(in the rows, 128 means zero)
A state moves one step at a time under one of 8 hidden systems, and each row is a state written as 22 numbers. Each run below is a few steps of one system.
trace 1, W, 8 rows:
[[143 116 131  82 107 117 122 118 110 143 125 181 108  87  98  89 162 160
   72 103 130  82]
 [ 97 143 161 166 111 114 128 115 169 121 137  91 132 191 166 153  75 101
  164 114 121 165]
 [209 116  92 130 161 153 126 135  82 121 120 138 127  93  96 128 170 157
  105 120 170  94]
 [ 43 131 170 101  98 114 101 158 156 127 136 103 103 138 128 133 116  93
  145 154 114 175]
 [176 105  99 157 152 150 167 106 113 144 114 161 199 119 148 137 143 157
  136 144 117  78]
 [ 97 155 169  93  96 100 107 121 145 108 148 129  49 136 106  81 105 131
  101 110 129 132]
 [171 111 109 187 141 164 138 113 131 140 123 104 198 153 133 176 116 106
  153 119 141 161]
 [117 120 139  72 126 107  95 167  98 121 124 148  63  96 119 117 173 154
   96 120 151  94]]
trace 2, P (8 x 22):
[[ 58 153 132 103  98  95 161 105 170 143 133 167 152 123 140  97 111 115
  116 133  61 137]
 [173 138 121 156 113 109 148  65 136 148 133 151 145 161 148 122  98 138
   96  46 121 105]
 [181 146 108 150 150 133  94 144 105 103 135  85  85 146 112 166 132 111
  122  72 187 163]
 [114 117  95 125 166 148 116 181 101 131 110  91 157  90 122 169 175 105
  162 183 139 147]
 [ 57 138 111  84 136 113 158 145 133 131 134 174 132 100 151 101 139 124
  118 171  67 117]
 [122 164 130 147  96  92 164  60 170 145 132 149 156 151 137  98  88 126
  115  84  86 122]
 [201 125 111 152 131 138 109 101 103 135 139 122 109 154 120 149 117 120
   90  41 167 138]
 [136 135 106 137 161 132  95 189 110 107 115  75 116 122 127 189 166 110
  161 131 174 164]]
trace 3, L:
[[ 80  93 174 113  84 139 108 114 139 172 116 101 166  97  93 102 130 109
  147 188 116 124]
 [126  73 184 121 105 150 136 134 140 119 141 194 127 169 170 130 115 174
  115 129 122  92]
 [157 145 186 139 101 111  98 112 146 103 122  83  78 137  87  99 118 161
  147 127 179 105]
 [155  64 149 148 131 211 109 137 105 136 144 109 149 132  99 142 116 103
  132 170 153 156]
 [ 87 100 175  89  98 117 106 181 149 121 103 156 133 108 122 146 184 169
  145 159 141 113]
 [120 113 179 146 125 135 143  98 131 122 137 109 115 146 150  78  82 154
  155 191 113  69]
 [169  99 171 121  85 173 120 110 150 112 144 169 121 134  62 104 123 149
   92 112 152 150]
 [110  82 186 137  92 123  70 138 121 161 112  73 133 144 137 162 132 117
  159 126 167 120]]
trace 4, X, 8 rows:
[[ 88 107 148 120 139  95 123 162 113 136 109 126 125 140 208 154 147 157
  161 153 122  63]
 [144 168 127 124 140 144 173 115 156  76 142 161 112 114  83  66 117 161
  125 175 111 125]
 [136  96 145 143  85 149 104  72 124 188 134 100 164 125  89 116 101  81
  105 101 128 153]
 [135  92 151 121 130 125 100 174 115 112 130 154  96 173 185 185 145 153
  122  81 162 117]
 [137 181 126 143 158 105 139 143 139  82 111  76 110 106 105 109 140 155
  182 187 146 106]
 [112  83 115 111 126 189 136 115 105 163 147 147 167  91  91 101 123  88
   98 176  96 150]
 [100 112 176 106  65  87 111 121 164 149 115 170 135 155 149 149 143 152
  112  65 127 118]
 [176 150 138 171 166 125 142 112 113  88 138  91  87 167 161 111  88 158
  156 141 150  82]]
trace 5, W, 8 rows:
[[ 94 142 114 100 137  80  88 172 104 144  96  82 114  84 133 158 184 119
  149 131 150 113]
 [ 89 135 101 129 172 148 174 143 122 110 146 141 142 128 165 111 106 115
  148 204  75 125]
 [138 161 113 114  97 106 158  72 154 145 125 167 154  93  78  77 130 134
   90  98  97 122]
 [129 131 124 148 123 110 111 104 119 148 146 108 106 183 175 156  84  88
  107  46 130 151]
 [174 164  83 136 174 117 123 175 113  85 111 111 113 111 117 171 179 146
  145 111 173 137]
 [ 62 130 116 102 142 128 113 151 105 150 129  83 121  86 121 111 132  80
  142 195 101 143]
 [116 128  99 122 133 135 186 112 146 136 132 208 188 124 151 120 131 139
  107 132  70 119]
 [136 177 136 132 101  65 125  72 141 139 126 110  92 140 127  93  99 133
  108  62 126 103]]
trace 6, Z, 8 rows:
[[195 127 150 163 146 152 133 141 135  83 115 110 133 134 104 135 145 182
  169 162 178 102]
 [ 99  85 173  90  95 158  87 149 119 142 131 117 110  93  71 105 145 117
  118 175 145 140]
 [ 95  86 181 130  91 122 140 129 162 146 113 168 180 153 171 148 132 160
  151 145 108  96]
 [164 141 175 125 112 104 123 106 135 100 129 133  70 139 118  84 118 188
  121 116 156  66]
 [156 101 176 158  96 176 103 119 152 120 133  94 144 147  72 138 110 116
  148 142 167 174]
 [125  70 156  99 111 129  91 172 108 148 103 150 142 109 137 166 190 159
  127 128 160  92]
 [ 85 131 190 126 120 114 131 145 155  96 130 114  97 148 155 102 105 160
  172 193 120  93]
 [176 107 160 139  96 161 145  82 148 131 126 158 162 113  67  84 126 166
  115 146 136 105]]
trace 7, X, 8 rows:
[[157 126 144 136 135 109 123  88  91 138 142 111  74 149 162  86  88 147
  109 106 135  53]
 [158 137 134 153 134 178 129 151 160  73 146 124 125 153  82 153 117 116
  140 134 156 209]
 [125 100 120 117 125 109  87 135  84 183  95  84 150  80 124 147 175 118
  138 131 151  88]
 [ 70 120 155 101 134 139 151 170 150  88 149 182 103 153 169 121 116 146
  132 175  93 131]
 [175 157 133 153 102 111 151  61 155 141 108 122 168 105  75  85 129 156
  131 120 131  97]
 [126  80 147 125 127 173  93 128  90 140 168 118  80 165 143 132  81  84
   89 106 139 156]
 [150 142 137 144 124 104 120 168 158 100  92 123 159 132 122 188 184 168
  172 113 172 132]
 [103 126 118 109 161 132 126 133  81 134 137  93  91  91 134  80 117 117
  134 201 110  83]]
trace 8, Z, 8 rows:
[[101 132 115 128  96  91 141  94 149 175 122 160 175 145 163 150 122 105
  103  55  91 138]
 [172 169 100 153 172  99 130 125 102  97 137 104  71 164 170 140 108 138
  125  76 150 107]
 [149 157  86 144 161 163 127 148 122 103 134  87 135  99  67 134 138  89
  142 159 147 193]
 [ 76  94  92  92 132 131 124 147  97 182 123 150 168  90 149 144 159  89
  106 139  90 128]
 [ 91 174 118 126 140  79 171 114 152 109 137 158 112 159 191 113  99 142
  130 114  79 104]
 [196 174  93 165 142 134 146  69 125 121 138 103 126 124  81  94  98 115
  110  94 138 140]
 [124 106  98 121 131 152  91 157 103 149 139 115 130 129 118 181 143  68
  100  82 147 198]
 [ 93 149  90 125 172  88 142 174 114 123 106 118 142 118 191 168 163 132
  165 149 112 102]]
trace 9, T:
[[131  97 175 153 105 173 157 120 175 108 139 167 173 169 131 131  99 147
  148 162 113 146]
 [146 120 182 111  85  99  95 106 129 141 112 113  98 108  91  91 145 168
  123 117 164  70]
 [120  91 184 158 121 175 122 133 141 107 155 112 119 189 152 139  74 117
  153 162 136 153]
 [162 116 163 122 100 134 116 130 144 120 101 129 148  88  62 111 174 177
  143 157 167  99]
 [ 67  89 193 118 105 139 110 131 131 137 147 114 101 161 164 110  82 116
  141 173 110 115]
 [182 123 165 151 102 147 154 101 169 105 116 163 166 132  87 112 135 188
  139 138 146 107]
 [102  99 194 111  93 122  75 120 114 145 140  83  67 140 121 102  99 117
  123 133 152 111]
 [161  95 165 165 120 176 145 137 161 100 125 144 177 158 120 154 125 159
  166 165 147 140]]
trace 10, D (8 x 22):
[[100 199 131 123 112  76 133 128 179  90 133 126  90 152 124 127 112 121
  130  83 122 172]
 [183 123  68 170 167 149 145  95  87 163 123  99 181 114 133 141 126 101
  128 118 128 116]
 [ 78 153 108  82 141 115 115 188 131  98 142 147  78 121 129 149 151 102
  107 116 122 184]
 [120 157 101 162 135  95 169  85 147 159 104 112 202 123 156 126 121 124
  163 139  89  98]
 [138 134  91  96 152 145 133 133  95 115 165 175  70 124 124 105 119 111
   58  89 116 144]
 [115 175 120 162 104  91 133 107 178 138 106  88 180 137 115 161 126 100
  163  94 125 179]
 [150 111  69 120 187 138 130 150  56 139 139 139 109 119 177 146 144 117
   99 111 126  96]
 [ 83 199 119 123 126  98 151 140 183  87 128 122 123 126 105 119 124 115
  153 146 103 183]]
trace 11, C, 8 rows:
[[171 126 112 154 152 189 179 121 146  84 156 183 151 152 116 120 102 140
  117 151 112 156]
 [124 125 144 107  79  81  80 107 124 178 103 103 127 100  97 134 161 120
  107  65 155 117]
 [121 110 122 157 178 162 140 160 109 100 152 114 115 177 195 160  92 113
  155 161 123 140]
 [148 170 116 106 118  97 134 127 147 113  99 139 135  69  62 100 185 166
  127 133 143 109]
 [ 77  92 142 130 118 158 118 110 115 166 159 107 130 151 152 118  71  62
  115 143  92 159]
 [176 133 125 133 129 112 152 136 147 102 109 193 152 138 142 155 168 195
  126  89 144  91]
 [106 158 142 135 123 102  89 112 115 139 136  36  75 130 115 106  93  84
  143 127 144 141]
 [162  95  96 135 162 197 159 159 119 105 137 183 175 119 115 153 152 136
  117 160 124 151]]
trace 12, D, 8 rows:
[[125 144  72 115 157 130 169 134 123 117 149 199 132 140 166 137 125 118
   82  88  85 146]
 [128 204  83 141 128  66 138  93 146 134 116  96 131 119 113 126 123 102
  124  67 118 153]
 [143 130  54 148 181 156 141 135  89 137 147 124 146 137 157 165 116  75
  109 103 114 168]
 [ 89 191  76 103 145  73 142 160 147 112 110 138 132  98 130 151 171 116
  133 108 106 156]
 [113 153  70 145 161 117 167  89 108 157 141 121 154 127 169 109  92  89
  118 125  72 118]
 [134 168  75 109 134 118 149 130 144 109 143 181 124 122 106 135 141 109
   79  66 109 184]
 [120 168  79 156 140  81 126 102 120 164 114  74 153 134 159 159 119  80
  140  75 116 144]
 [139 157  51 125 194 141 158 167 104  93 145 158 116 127 157 152 139 112
  110 119 111 158]]
trace 13, L, 8 rows:
[[105  88 134  81 146 139 122 161  83 131 138 167  91 104 156 105 149 151
  101 165 116  71]
 [112 167 174 151  94 114 153  99 199  95 130 121 138 156 107 102  89 144
  162 146 114 149]
 [182  72 134 129 112 158 103  94  82 174 132 132 137 116 109 119 130 128
   83  94 153  94]
 [ 91 129 167 121 119 125  97 187 154  89 134 112  90 166 143 174 132 122
  155 129 156 178]
 [170 121 119 151 155 139 147 117 107 132 104 108 167  92 116 111 153 164
  162 190 139  65]
 [ 73 111 158  82 101 156 125 138 141 121 161 167  95 125 103  89 107 105
   91 155  98 167]
 [149 118 169 164  86 100 131  90 163 155  99 126 187 156 146 150 129 160
  155  95 139  92]
 [154 105 140 112 154 155  95 151  75 103 157 116  38 139 131 113 114 131
   97 123 164 112]]
trace 14, P, 8 rows:
[[ 50 146 109  99 122 110 125 129 126 160 130 101 133  90 117 104 126  73
  129 166  83 155]
 [129 122 115 135 116 128 177 100 155 140 133 208 186 150 162 135 119 139
  103  94  84 125]
 [158 177 115 137 128  70 109 100 120 126 125  96  77 141 132 125 119 130
  110  44 153 114]
 [167 119  87 171 174 179 125 145 103 119 135  84 156 132 118 170 124  87
  148 143 153 178]
 [ 84 132  99  72 136 110 119 182 117 129 113 157 126  72 116 143 195 127
  115 145 118 134]
 [ 71 152 121 141 131  94 166 101 150 147 131 125 157 150 188 115  87 110
  149 144  65 115]
 [190 159  94 136 127 128 158  81 133 119 140 172 127 124  94 100 120 142
   77  66 125 128]
 [128 127 121 144 121 115  78 138 113 151 125  66 119 147 131 180 129  77
  130  68 165 175]]
trace 15, T, 8 rows:
[[100 138 135 108  96  88  98 158 153 131 116 142 120 146 141 186 158 119
  116  50 146 170]
 [158 148  92 167 187 113 142 131  91 121 116  77 131 132 177 143 127 139
  170 151 138  78]
 [114 151  94  96 144 162 142 146 127  98 154 149 103  93  71  93 132 100
   97 162 109 183]
 [ 93 111 122 126  90 100 126 100 139 199 106 137 199 121 152 154 141 100
  120  87  96 127]
 [161 148 113 126 165 106 143 144 108  87 140 163  72 158 180 134 128 170
  109  87 138  85]
 [140 184  98 158 141 126 126 109 140 116 133  56 126 118  79 119 106  78
  148 131 137 187]
 [125  65  98 103 140 169 113 158  82 168 128 160 163  96 132 160 169 103
   96 134 125 133]
 [ 75 181 126 111 127  60 151 151 170 100 111 151 121 139 173 143 148 154
  151 117 101 118]]
trace 16, C (8 x 22):
[[ 77 178  91 103 146  99 157 121 130 132 126 119 126  81 118  83 131 107
  131 173  77 122]
 [123 132 109 130 108 139 170  83 152 148 149 189 170 141 130 111  97 107
   84  93  76 154]
 [161 146 115 147 119  82 114 102 123 147 119 118 121 159 160 163 127 128
  110  23 148 119]
 [155 166  77 156 188 132 123 160 102  92 132  70 101 132 134 162 130  99
  152 128 156 163]
 [101 145  72  98 146 130 139 153 117 141 114 137 163  60  91 128 180 102
  122 163 105 150]
 [ 60 134 120 108 114  96 157 108 143 162 136 166 150 135 179 115 105 106
  111 119  59 120]
 [178 175 108 161 131 100 165  79 150 110 134 149 128 164 143 119 100 148
  112  59 123 117]
 [166 148  87 147 144 132  96 123 100 134 135  72 109 128  97 153 126  78
  111  72 166 180]]

Name the system that made each run.
trace 17, 2 rows:
[[168 157 129 181 151 121 124 102 122 106 142  67  93 179 153 136  76 117
  148  97 156 133]
 [170 125  80 123 156 170 117 160 100 117 126 128 140  86  68 151 175 110
  110 129 160 173]]
 => L
trace 18:
[[121 121 116 155 126 115 122 120 128 152 135 121 148 181 189 187 105  93
  125  58 124 154]
 [183 167  82 134 178 115 128 161 102  84 112 114 100 102 115 144 175 157
  136 120 168 110]]
 => T
trace 19:
[[137 116 132 121 151 195 147 143 123  89 156 143 112 108  80  85 115 130
  125 212 121 146]
 [ 96  83 178  99  58 122 108 113 154 175 111 162 173 114 104 126 150 136
  111 116 120 119]]
 => C
trace 20 (2 x 22):
[[ 78 126 132  78 126  98 143 146 123 134 118 173 118  93 151  96 160 161
  118 164  92  69]
 [130 163 138 168 117 124 170  65 167 120 145 123 148 163 133  90  62 120
  139 131  94 134]]
 => W
trace 21:
[[173 161 115 137 106 116 149  58 139 143 126 134 143 100  70  73 118 135
   96  95 121 112]
 [120 114 131 133 121 135  97 135 118 137 152 119  97 177 157 170 100  81
   99  55 142 180]]
 => W
trace 22:
[[ 74 139  74  98 151  95 133 164 111 153 112 141 153  95 166 161 171 102
  125 123  94 130]
 [111 189  91 136 157  84 181 105 144 107 134 148 124 139 172 101 103 137
  130 123  78 104]]
 => L
trace 23:
[[137 150 109 137 149 154 156  83 115 116 172 131  92 144 122  71  60  98
   94 132  95 143]
 [162 121 117 135  97 130 120 124 153 143 113 159 179 130  97 177 164 126
  105  52 150 171]]
 => C
trace 24:
[[194 131  80 170 144 125 146  86 109 157 118 128 178 135 142 151 131 125
  114  65 135 109]
 [111 165  99 110 159 117 103 177 111  91 144 100  58 132 128 150 132  94
  119 106 148 182]]
 => D
trace 25:
[[159 178 133 129 121 126 147  91 148  85 153 140  75 137  82  70  93 140
  100 109 129 140]
 [143  85 138 151 100 154  85 108 112 179 129  84 161 139 110 162 118  77
  121  90 155 167]]
 => T
trace 26 (2 x 22):
[[190 139 123 142 127 113 116  96 105 144 101  89 135  86  80 104 156 156
  133 125 168  75]
 [ 92  87 149 115 134 182 103 167 113 115 165 120  92 154 137 143  97  81
  116 155 128 185]]
 => P
trace 27 (2 x 22):
[[149 126 148 134 123 120  75 167 123 109 121  89  89 150 124 181 148 126
  138  79 193 157]
 [115 126 111 133 174 136 129 175 103 114 111  90 140 103 147 146 158 135
  180 207 133 101]]
 => X
trace 28:
[[140 136 116 126 177 129 108 193  98  79 134 109  65 148 163 167 145 139
  141 127 166 131]
 [104 154 105 133 145 131 147 132 136 129 110  91 168  75  90 107 146 114
  169 211 109 133]]
 => P
trace 29:
[[ 95 142  86 105 117  80 127 128 124 180  95 135 182  82 133 149 180 111
  122 101 103 118]
 [123 153  87 127 173 109 161 130 109 110 152 161  93 160 201 129 101 127
  104 100  93 109]]
 => T
trace 30 (2 x 22):
[[131 102 103 132 122 125 151 116 129 164 118 187 194 139 174 167 148 131
  105  80 102 116]
 [122 188 124 124 149  74 118 130 123  95 134  93  45 147 152 112 108 134
  129  98 139 110]]
 => Z
trace 31:
[[130  58 172 121  77 159  96 107 122 174 139 153 148 147 122 139 117 113
   89  89 137 137]
 [135 120 175 136 126 109  97 173 135  94 114 106  90 165 163 171 144 168
  165 117 178 105]]
 => L
trace 32 (2 x 22):
[[132 159  76  99 163 147 123 148  95 109 150 119  79  90  83 103 136  91
   92 135 128 169]
 [ 87 139 105 144 114 111 150 118 163 163 107 127 215 125 145 164 137  95
  153 125  90 162]]
 => L
trace 33:
[[142 124  83 104 140 119 106 123  76 173 110 107 136  61  96 118 175 113
  101 119 139  99]
 [ 62 124 136 124 137 139 143 153 146 112 157 147 118 174 184 144  87  93
  133 145  87 172]]
 => Z
